In the data rows, 128 means zero.
Every row has a hidden score. How much higher is the second row's score than the first row's in each pair? 15 means about the same, 30 much higher and 0 much lower. The score is a weighted sum of the row's numbers plus the product of two more (or one squared), each taken from its middle value.
[132 118  79 154 116 159 145 107 146 105 144  99  93  99 107 154]
[175 156  96 117 164 114 172 143  97 142  98 149 145 146 156  80] >> 19
[149 128  86 118 126 128 177 151 142 159 148 165 162 167 105  81]
[ 67 101 163 130 110 120 118 119 112 123 118 119 125 124 125 106] >> 5
[103  91  69  75  91  86 127 114  98 117 101 114 110 115 131 160]
[169 144 168 139 138 129  64 139 119 140 113 142 139 139 118  94] >> 16
[152 127  77 118 135 100 157 116  85 117  83 110 109 107 145 131]
[ 80  84 107 102  98 117 133 104 114  99 102  88  79  85 121 167] >> 11
[130 100 108 107 106 127 206 109 137 123 151 129 127 121  78 115]
[ 48 110 116 102 132 120 167 117 132 118 142 124 121 119 122 200] >> 15
[ 94  99 171 165 106 153 129  97 130  97 123  89  85  88 144 149]
[ 77 134  56 131 142 139 207 146 148 145 160 145 151 152 136 168] >> 27
[182 170  82 155 171 172 147 173 169 160 164 153 146 144  94 113]
[211 176  92 160 171 142  98 146 116 136 103 134 133 139 167 124] >> 13
[136 151 137 175 148 174 134 155 169 157 167 146 140 139 130  87]
[102  89  95  96  93  92 146 115 112 116 112 109 102 101 107 151] >> 15
[152 139 130 114 138 100 149 136 101 149 100 153 164 161 182 124]
[144 142 169  97 160 143 221 179 157 171 149 151 152 146  78 128] >> 16
[134 127 113 137 124 163 210 123 166 129 162 127 126 130  68 110]
[180 159  81  99 143  90 154 146  91 156  98 162 154 160 171  91] >> 24
[148 138  86 142 150 178 187 165 169 157 160 144 151 151 132 125]
[ 71  69 129  67  82  85 166 108 104 124 113 137 129 131 141 168] >> 8
[182 171 131 167 177 162 150 165 138 167 129 158 156 154 134  64]
[153 167 197 115 169 103 110 150  87 146  75 150 141 139 174 120] >> 13
[107  99 146 127 100 109 115  89 110 100 105 105  99  91 135 185]
[145 121 143  88 123  93 177 126  94 133 104 149 140 141 159 113] >> 17
[143 127 177 117 130 116 141 128 103 126  98 117 118 119  99 117]
[139 158  96 142 168 158 126 178 162 183 168 179 173 165 126 100] >> 25
[122 146 112  89 145  94 150 136  88 136  97 137 138 138 179 166]
[162 174 146 145 178 136 107 177 126 166 120 163 155 154 159 101] >> 20
[107 107 180 112 101 108 100  95 121  92 131  92 100 107 116 194]
[136 153 115 194 172 185 161 145 137 140 128 135 139 137  94  95] >> 19
[130 141 160 158 134 163 122 127 164 123 166 126 130 133  94 145]
[149 167 130 148 158 137  66 146 129 147 128 145 157 162 159  96] >> 24
[134 109 108  91 110  94 172 121  96 127 110 129 130 129 112 148]
[150 154 173 146 157 123  97 140 103 141 102 143 145 143 117  60] >> 16
[ 75  81  77 109  95 155 200 115 172 117 175 114 108 115 120 160]
[114 129 161 132 131 156 107 152 170 154 176 160 158 157 116 153] >> 22
[150 123  64 132 122 126 160 133 120 148 120 138 141 141 121  82]
[155 143 107 146 110 155 104  99  99 100 144 101  96 101 108 154] >> 10
[100 159 149 107 155 114 155 148 145 153  66 137 141 138 144  87]
[122 166 143 135 162 146 164 161 158  91  79 107 167 152  92 139] >> 14
[113 114 120 110 129 122 128 127 126 124 105  81 115 120 112 102]
[ 97 136 113  98 116  96 110 110 114 138 172 160 128 129 137 102] >> 17
[134  66 148 124 141 114 138 133 133 109  76  60 120 127 101 107]
[105 152 123  92 116  82 110 100 100 156 133 158 114 108 153  80] >> 21
[102 125  96 111  97 112 103  94  94 131 169 144  86  90 134 111]
[112 209 124 149 126 153 126 112 111  68 115 110 134 127  94 155] >> 13
[134 171 122 138 119 132 107 114 114 126 216 140 116 129 131 136]
[152 129  89 121  84 117  86  87  86 139 152 126  75  89 149 126] >> 15
[141 215 148 156 155 159 146 159 155 135 173 132 133 146 131 143]
[147 124 149 153 146 152 143 140 142  87 104 104 149 142  88 153] >> 10
[133  86 135 107 131 106 130 123 121 149 106 111 120 119 143  94]
[179 127 148 172 151 163 150 144 136 133  84 112 135 140 131 156] >> 13
[ 86 129  99 104 119 117 118 116 113 113 163 139 122 118 117 110]
[104 154 139 101 154 113 157 157 155 171 108 159 142 149 174  99] >> 17
[125 191 155 136 154 139 154 154 150  82 128  67 141 149  77 139]
[162 218 125 160 128 163 127 131 127  69 108  98 134 137  80 174] >> 16
[104 175 162  99 151  98 152 149 148 170  82 152 152 146 163  95]
[174 178 160 169 147 161 152 147 145 127 126 109 139 151 130 162] >> 10
[ 75 163 114 107 125 130 134 132 133 145 158 171 121 122 143 102]
[163 151 171 141 159 124 148 148 147 126  59 115 154 158 142 138] >> 14
[ 98 110 156  93 153  84 146 142 143 167 111 135 131 138 162  78]
[110 110  90  98  92  95  89  90  95 130 183 146  93  90 134  96] >> 16
[ 99 192 143 103 141 101 139 138 137 164 114 177 145 142 165  97]
[109 130 120  93 114  87 111 110 111  90 111  69 107 102  82  97] >> 13
[163 137 183 164 181 165 172 177 176 144 113 121 161 161 126 150]
[ 95 150 139  95 145 106 144 137 134 164 153 150 118 120 161  79] >> 19
[144 106 173 122 167 127 161 167 168 158  93 130 155 148 160 122]
[100  96  96 131  94 131  95  91  96 108 187 127 106 107 112 139] >> 13
[182 162 162 154 143 137 141 131 134 105 104  89 138 140 107 145]
[186 145 140 172 127 157 110 116 126  80 144  77 127 133  85 184] >> 14
[157  89 165 151 157 141 149 156 152 161  91 142 162 159 167 153]
[100 166 119  92 113  85 114 111 109 101 140 116 123 123 108 101] >> 21
[117  92 143 100 129  96 136 140 149 125  74 125 153 142 127 115]
[141 182 102 161 113 169 106 103 107 105 159 113  98 105 111 162] >> 14
[152 107 156 173 154 175 150 142 147 106 147 118 144 139  97 167]
[128 156 137 122 146 134 159 153 152 131  76 156 161 157 153 144] >> 21
[147 106 100 104 112 167 113 111 113 110 157 111 107 106 106 105]
[ 99 142 142 136 150  70 143 147 145 157 105 147 152 144 145 139] >> 22
[138 152 157 157  88  72 109 169 154 102 160 153  85 148 144 142]
[118 119 116 113 111  91  72 113 122 117 109 125 136 110 117 122] >> 17
[107 127 126 132 136 166 152 117 108 129  90 104 123 100 105 117]
[127 152 148 145 123  87  75 135 143 110 108 144 122 141 149 153] >> 24
[ 81 112 107 101 151 135 157 118 123 169  89 119 156 117 112 112]
[108  90  95  96 131 179 156  99  98 142 113 103 138  97 100 100] >> 9
[149 130 122 127  79 119 108 135 128  90 156 128  70 108 108 114]
[135 113 114 111 117 208 120  99 109 115 117 103 106 103 117 116] >> 7
[115  79  80  78 136 145 124  76  92 148 127  94 145  77  83  84]
[156 141 142 146 128 165 132 148 148 127 141 138 114 136 147 147] >> 15
[162 156 148 152  94 109  98 140 140  88 156 153  90 154 153 148]
[ 93 117 123 117 135 101 106 107 106 133  85 123 161 145 137 139] >> 16
[167 154 151 141 130  79  97 126 144 136 161 145 123 141 146 149]
[110 113 110 114 123 159 133 114 106 109 107 112 116 114 111 111] >> 7
[112 157 157 151 169 106 159 147 148 176 100 153 172 149 153 159]
[132 140 138 137  72 120  60 140 143  70 133 154  71 147 151 145] >> 12
[173 131 128 128  71 114 105 143 139  75 173 127  65 134 138 134]
[ 93 148 151 148 167  84 161 156 149 166  90 158 168 154 154 148] >> 18
[163 148 149 153 134 132 112 142 143 115 155 150 126 140 149 143]
[127 140 139 136 150 170 178 140 137 156 109 129 131  99 119 127] >> 11
[135 161 155 157 143  63 120 151 148 122 119 146 144 163 168 161]
[ 88 150 150 149 180 127 154 152 153 171  81 152 176 158 164 156] >> 12
[100  95  97  97 132 181 139  89  87 134  97  85 126  90  90  88]
[112 151 148 145 168 123 186 154 150 174  97 140 146 124 126 131] >> 22
[ 96 116 113 105  83 105  72 112 110  84  96 114  92 122 125 120]
[169 180 187 183 145 112 121 156 161 122 144 171 136 168 177 182] >> 16
[ 95 131 133 132 170 160 159 123 124 158  75 123 165 128 129 131]
[127 164 162 153 159  97 127 152 152 151 111 156 164 172 175 167] >> 22
[130  95  94 108 114 197 135 115 113 127 154 108 107 101  93  91]
[134 133 137 139 102 102  90 128 134  94 126 131  94 144 150 150] >> 20
[169 124 124 126  73 131  64 118 121  71 171 129  66 131 133 130]
[145 149 151 155 163  91 142 159 161 169 150 161 166 168 165 160] >> 20
[100 120 121 112  96 139 113 115 112 100  93 124 109 128 132 128]
[ 99 137 147 151 133  75 121 152 150 126 112 152 125 159 152 147] >> 21
[175 115 112 111 117 171 128 112 117 120 173 118 109  99 106 110]
[181 155 154 158 114 153 132 160 156 115 181 154  90 147 150 151] >> 18
[132 152 162 159 151  97 172 170 167 155 144 158 145 147 147 148]
[147  98  92 100 100 154 106 113 111 115 108 108 103 100 145 152] >> 11
[ 73 139 147 147 155 103 156 171 164 168 166 165 165 157  83  99]
[ 74 100 165 147  91 147 148  81 153 150 149 156  95  97  90 153] >> 6
[127 107 133 138 122 110 127 137 114 121 116 115 137 104 102 141]
[176 150 117 118 136  98 117 132 106 105 101 107 132 151 176 127] >> 17
[ 90  81 138 137 105 101 132 118 138 142 142 144 122  89  78 112]
[134 156 103  94 142  71 100 150 112 110 110 110 161 164 145  87] >> 25
[181 147 106 100 143 112 103 132  93  93  93  93 135 143 181 118]
[126 120 143 139  93 158 119  65 101 108 111 115  64  92 123 186] >> 6
[199 117  93 106 114 118 110 114 112 117 114 108 110 115 186 103]
[164 138  82  85 143 111  87 140  85  90  92  89 147 147 159 120] >> 22
[172 137 149 159 141 152 153 131 146 154 152 150 117 126 159 131]
[ 96  92 133 136  84 161 157 101 159 151 148 143  73  85 103 159] >> 13
[105 112 118 117 143  92 123 156 139 135 129 124 155 132 101  65]
[ 90 114 136 134 129 144 130 120 140 144 144 142 124 114  82 131] >> 10
[150 115 106  98 103 104 108 104 103 101 103 103 114 118 162 129]
[111 164 157 153 172  94 148 161 136 146 144 139 163 159 109  86] >> 20
[133  69 147 148  72 132 157  80 154 158 160 153  79  67 127 139]
[124 106 137 135  76 170 121  59 130 130 128 135  66  92 125 180] >> 14
[ 99 164 155 146 163  87 155 170 159 154 150 145 162 162  96 105]
[116 103 138 143 120 159 144 116 144 150 150 158 132 111 117 155] >> 6
[180 184 134 126 141  91 107 115  94 102 110 117 130 150 182 142]
[ 54 112 149 149 128 121 151 136 155 155 161 156 136 129  63 118] >> 12
[109 135 137 143 163  76 145 173 151 157 153 153 176 156 111  58]
[171 139  86  86 129  95  87 139 100  98 101  96 127 128 169  91] >> 16
[116 181 146 142 163  91 132 147 124 129 134 136 149 157 120 113]
[118  85 125 116  89  97 108 104 126 123 124 124 105  83 113 102] >> 10
[ 98 114 161 166 131 151 170 126 168 175 177 171 128 123 100 129]
[154 156 128 129 174  90 145 185 151 154 153 148 184 169 148  76] >> 26
[102 136 152 155 160 119 164 171 176 175 164 163 165 147  92 105]
[177 115  97  95 108 143  95  94  91  88  88  92 105 121 191 142] >> 7
[100  78 126 141 106 137 144 105 149 154 153 155 117 102  96 117]
[145  75 123 127  76 175 131  77 144 140 137 135  76  70 133 167] >> 10
[ 91 138 158 159 164 146 147 149 153 157 159 158 161 150  94 110]
[135 113 120 113  98  94 117  96 123 119 119 117 104 104 142  98] >> 15
[ 77 126 157 150 129 109 141 114 155 157 158 156 129 135  81  99]
[178 133 110 112 113 171 104 110 100 103 105 106 103 115 173 200] >> 9
[143 114 143 141  94 161 135  84 130 137 137 143  80  96 141 176]
[ 89 165 170 161 150 138 157 137 147 153 156 156 137 158  95 149] >> 21
[142  91  93  90  95  98  98 103 104 158 171 183 127 163 114  99]
[ 83 139 153 154 164 160 154 163 155  88 106  96 158  86 154 134] >> 6
[168 170  99 161 158 154 150  85  95  83 148  85 107  98 181 176]
[116 136 149 117 127 125 122 144 104 102 136 129  87 104 133 128] >> 25
[110 120 131 108 113 114 116 139 147 171 122 179 167 183 141 130]
[106 141 125 147 146 148 140 118  81  69  89  90  71  74 120 135] >> 7
[ 78 111 169 125 116 123 124 164 159 136  73 126 151 125 109 105]
[114  97 132  86  92 101  96 131 154 181 110 178 156 176 109 102] >> 22
[150 130  77 120 125 121 121  75  98 135 201 141 115 130 140 119]
[128 116 123 119 126 124 119 121 127 200 114 204 137 191 101 113] >> 20
[112  83 137  82  92  95  87 147 145 149 111 152 130 140  78  77]
[150 150 125 149 156 154 150 126 128 152 124 141 116 139 137 148] >> 11
[166 156  93 155 151 147 151  97 107 124 184 118 107 111 148 149]
[ 90 120 163 151 143 134 124 157 136 114  82 143 137 110 115 109] >> 15
[151 146 126 144 139 139 135 129 115  79 127  80  87  79 127 137]
[119 119 126 103  99  93  93  99 109 150 125 157 127 158 122 119] >> 21
[ 96 150 170 140 143 147 150 173 179 127  95 104 156 115 142 150]
[133 154  83 161 174 169 166  88  70 113 119 110  35 106 132 142] >> 13
[182 135  64 133 135 134 137  72  85 117 168 115  88 121 144 138]
[ 86 147 166 153 152 151 147 166 154  81  89  89 166  93 163 155] >> 15
[145 141 109 136 136 141 138 122 109 114 161 121  88 100 127 135]
[100 125 128  94 105 121 118 129 149 175 130 155 160 182 140 132] >> 19
[145 170 147 165 161 152 148 135 124  55 125  74 126  72 167 169]
[ 73 144 168 148 145 147 144 173 151 115  65 120 141 119 143 149] >> 20
[ 99  91 137  88  78  78  74 114 126 172  97 187 155 179 101  99]
[104 152 155 130 129 122 123 145 157 123 114 117 167 132 154 148] >> 15
[101 121 103 129 120 113 116 105  82 108 102 136  69 103 118 108]
[141 155 115 161 165 167 168 130 123 101 139  92 102  95 157 155] >> 9
[ 73 125 174 136 135 131 122 164 157 140  77 145 152 128 117 115]
[111 152 164 169 173 170 172 184 160 104 113  97 133  86 152 154] >> 14
[147  99 104 103  99  95  96  98 110 178 137 161 116 177 100 101]
[137 138  97 142 142 138 144 105  91  99 125 106  83  99 132 138] >> 7
[181 131  71 129 130 119 118  65  67 129 164 130  55 125 116 124]
[151 161 167 174 177 174 168 172 161  95 121  84 136  93 150 159] >> 7
[ 99 125 109 127 118 120 115 100 101 141 103 154 110 146 126 121]
[ 99 133 107 153 155 151 152 124 129  79  99  76 127  78 146 138] >> 11
[192 126 108  98 102 105 100 108 114 165 186 171 119 174 125 129]
[172 147  89 134 150 159 154  92 111 146 173 131 111 148 153 148] >> 6
[137 147 129 139 140 141 137 120 147  94 148  94 172 105 167 158]
[106  97 109 100 151 153 156  96 149 106 105 155 118 106 152 166] >> 16
[153 147 155 151  80  99  84 151  74 139 134  92 143 149 101  92]
[153 153  85  96  80 154  85 107  90 178 157 143  84 103 158  93] >> 14
[116 110 131  96  89 121 113  84  91 122 129 138 127  97 119 121]
[110 105 124 141 167 110 170 161 170 121 113 111 139 137 112 170] >> 21
[140 139 123  88  76 102 102  76  82 131 143 111 104  90 103 100]
[103 103 156 163 139  88 144 168 135 117 101  73 151 154  74 136] >> 18
[ 95  90 124 140 177 114 176 155 183 108 100 114 146 145 113 178]
[119 124  81 103 138 202 141 125 144 158 140 177  96 106 181 130] >> 12
[108 109 119 121 197 110 201 132 182  95 107 128 114 113 114 185]
[ 90  89 148 144 150 112 150 127 140  75  81 109 131 130 106 150] >> 8
[149 153 128 129 158 131 143 120 140 125 136 156 119 125 147 154]
[160 159  94  94 108 175 111 114 127 165 163 176 106 110 178 121] >> 14
[128 123 154 130 102  72 137 127 105 117 108  66 130 119  77 137]
[152 148 136 126  91 143  90 100  90 124 131 135 118 118 143  91] >> 12
[107 112 113 115 162 137 162 133 157 110 104 111 114 119 130 164]
[139 138 165 169 113  92 107 164 117 154 155 105 173 169  92 103] >> 20
[155 150  80  72 133 145 136  61 127 144 155 154  80  85 147 133]
[127 122  55  79 115 178 125  98 121 142 134 167  85  99 184 132] >> 17
[159 157 174 166  89  89  88 155  84 147 146  87 157 155  95  92]
[151 160 139 120 119 168 124  96 109 146 149 165 122 108 151 124] >> 6
[120 121 130 143 166 125 148 154 166 124 123 121 150 163 125 155]
[149 156 135 122  51 119  61 119  62 151 157 127 126 118 123  64] >> 14
[152 145 172 146 103  50 102 136 112 143 157  86 166 162  74 113]
[ 90  84 135 134 175  99 181 138 169  86  90  94 139 135 101 178] >> 8
[147 149 163 164 123 108 109 165 126 152 155 123 181 186 121 126]
[116 114 103  87 110 101 141  82 109 118 112  95  83  75 102 143] >> 9
[169 166 123 117 104 145 102 113 105 161 165 159 132 132 155 105]
[142 137 188 172 156  90 162 166 148 129 127  88 160 149  85 157] >> 16
[155 150 159 143  90 101  93 134  89 153 159 119 151 143 109  91]
[ 99  95 105 121 189 159 188 141 194 115 100 144 101 111 141 173] >> 13
[153 154 116  96  98 126 108  83 102 135 139 127  90  86 124 111]
[144 142  85  69 131 161 122  49 118 111 122 171  71  78 180 143] >> 12
[168 167 168 149  90 118  75 131  99 159 165 151 162 157 140  89]
[117 113  94 105 141  97 150 112 147 133 128 109 113 123 107 154] >> 17
[159 155 132 129  79  96  69 115  80 151 152 105 117 121 111  73]
[104 102 103 113 163 193 164 113 162 111 108 177 117 115 172 160] >> 6
[148 140  83  94 138 170 127 112 149 148 149 181 106 107 171 133]
[149 150 130 145  95 149  86 155 102 176 170 149 162 173 160  89] >> 17
[154 163 106 150 103 108 145 104  97 144 153 157 152 155 165  78]
[ 96  77 141  83 158 155 112 165 156 105  90 106 105 108  81  99] >> 18
[148  84 111  96 176 166 146  87 100 157  88 132 121 124  70 117]
[130 118  84  96 122 115 113 104  78 102 118 119 125 128 145 182] >> 12
[115 177 156 169 122 111 102 141 144 115 176 100  93 100 162  95]
[102  96  68  67 123 134 101  96  91 102 107 135 135 130 113 172] >> 15
[ 87 145 176 142 120 114  83 162 159  86 142  84  82  84 142  73]
[117 176 151 179  99  93 102 132 138 112 174 109 113 115 170  77] >> 16
[189 127 118 139 151 139 175  92 107 180 125 159 152 153 120 103]
[ 97 185 121 178  82 105 131 123 122 131 207 103 122 130 201 120] >> 18
[100 146 125 148  80  82 101 136 123  95 140 122 109 114 147 107]
[138 148 122 142 133 146 166 137 132 145 151 105 134 146 167 103] >> 12
[173 106  98 108 148 139 154  89  96 164 107 170 167 169  99  98]
[ 63 117 117 102 112 113  75 135 113  71 129 100  99  94 131  79] >> 12
[124  79  97  82 127 142 143 121 119 143  84 160 154 154  84 118]
[143 163 136 169 118 107 116 121 123 126 166 129 123 127 170 134] >> 14
[ 94 111 168 122 150 145  95 163 167 103 115  98  93  99 105 130]
[145 142  77 141 160 160 151  66  69 130 127 131 136 137 132 186] >> 9
[175 126  96 116 139 138 166  83 103 188 133 167 156 157 126 146]
[ 98  94 166  94 168 158  96 169 168  89  85  96  95  99  92 110] >> 18
[164 123  99 110 147 149 169 131 112 155 126 172 171 170 139 107]
[136 155 169 183 138 140 135 158 167 125 160 120 122 130 153 152] >> 14
[122  67 117  54 151 154 120 130 122 117  63 125 116 120  76 160]
[ 66 114 139 109 135 147  76 160 156  69 112  73  76  77 124 174] >> 14
[ 97 184 148 179  89  93  97 141 141 103 191 114 103 105 186 115]
[104 101 158 120 151 143 100 160 169  94 112 117 114 114  99 117] >> 14
[111 143  74  98 115 103  80  82  83 105 149 116 110 107 165 131]
[143  95  98  91 152 158 148 114 107 133  89 136 147 155 111 131] >> 13
[ 82 156 170 148 138 138  95 165 165  89 160  84  96  93 167  79]
[100  90 131  89 156 162 118 155 147 110  94 100 107 107  94 149] >> 17
[142 174 129 185 108  99 140 106 119 139 174 120 116 121 159 128]
[119 109  94 106 139 143 124  92  87 122 105 140 134 129 115 140] >> 15
[163 132  52 118 106 117 165  73  83 179 141 176 170 165 137 161]
[115  69 121  82 137 147 133 150 144 135  83 128 128 131  76 143] >> 17
[ 98 151 112 147 126 119 101 102 111 102 160  99 101 102 154 105]
[ 92  59 107  75 145 142 102 118 121 107  67  98  95  98  64 185] >> 19
[206 171 123 160 104  98 167 107 113 178 165 180 184 181 167  87]
[178 132 106 139 145 144 167  93 104 165 125 166 166 172 130 163] >> 14
[155  92 165 103 172 157 138 148 157 150  85 134 120 128  72 120]
[ 90 136 104 104 161 179 171 164 154 162  71 138 143 112  68  87] >> 14
[155  99 153 150  99  79 101  98  99  76 101 100 112 162 111 160]
[161 145  94  99 158  90 137 135 139  87 138 157 131  84 107 120] >> 26
[141 138 127  88 114 119 113 115 125 143 185 104 122 169 156 107]
[120 104 133 133 106 159  87  85  92 157  90  95  99 149 104 137] >> 14
[137  97  88  77  95 105 130 129 130 115 180 120 143 141 150  99]
[114  74 156 153  77 143  82  82  86 143  66  82  81 163  85 158] >> 9
[104 112 140 146 109 179 101 103 107 171  75 116 119 147 133 156]
[126 158  83 110 183 134 160 155 155 121 100 124 146  66  92  92] >> 25
[102 133 125 119 120 194  84 109 116 193 122 139 123 128 124 103]
[ 91 118 150 143 115 156 128 117 105 135 101 101 111 140 158 136] >> 8
[150 160 136 130 152 155 110 138 143 152  96 163 150 124  72 119]
[143 156  91 100 157 108 167 174 167 112 107 161 165  96  69  93] >> 19
[125  77 144 126  77 125 108 100  94 135  91 107  93 170  66 126]
[134 147 124 114 137  83 150 158 155  87 122 160 151 110 119 122] >> 24
[117 126 130 125 119 153 104 100 106 156 126  98 102 120  98 116]
[156 101 167 173 102 110 100 100 104  99 128 100  82 148 137 174] >> 10
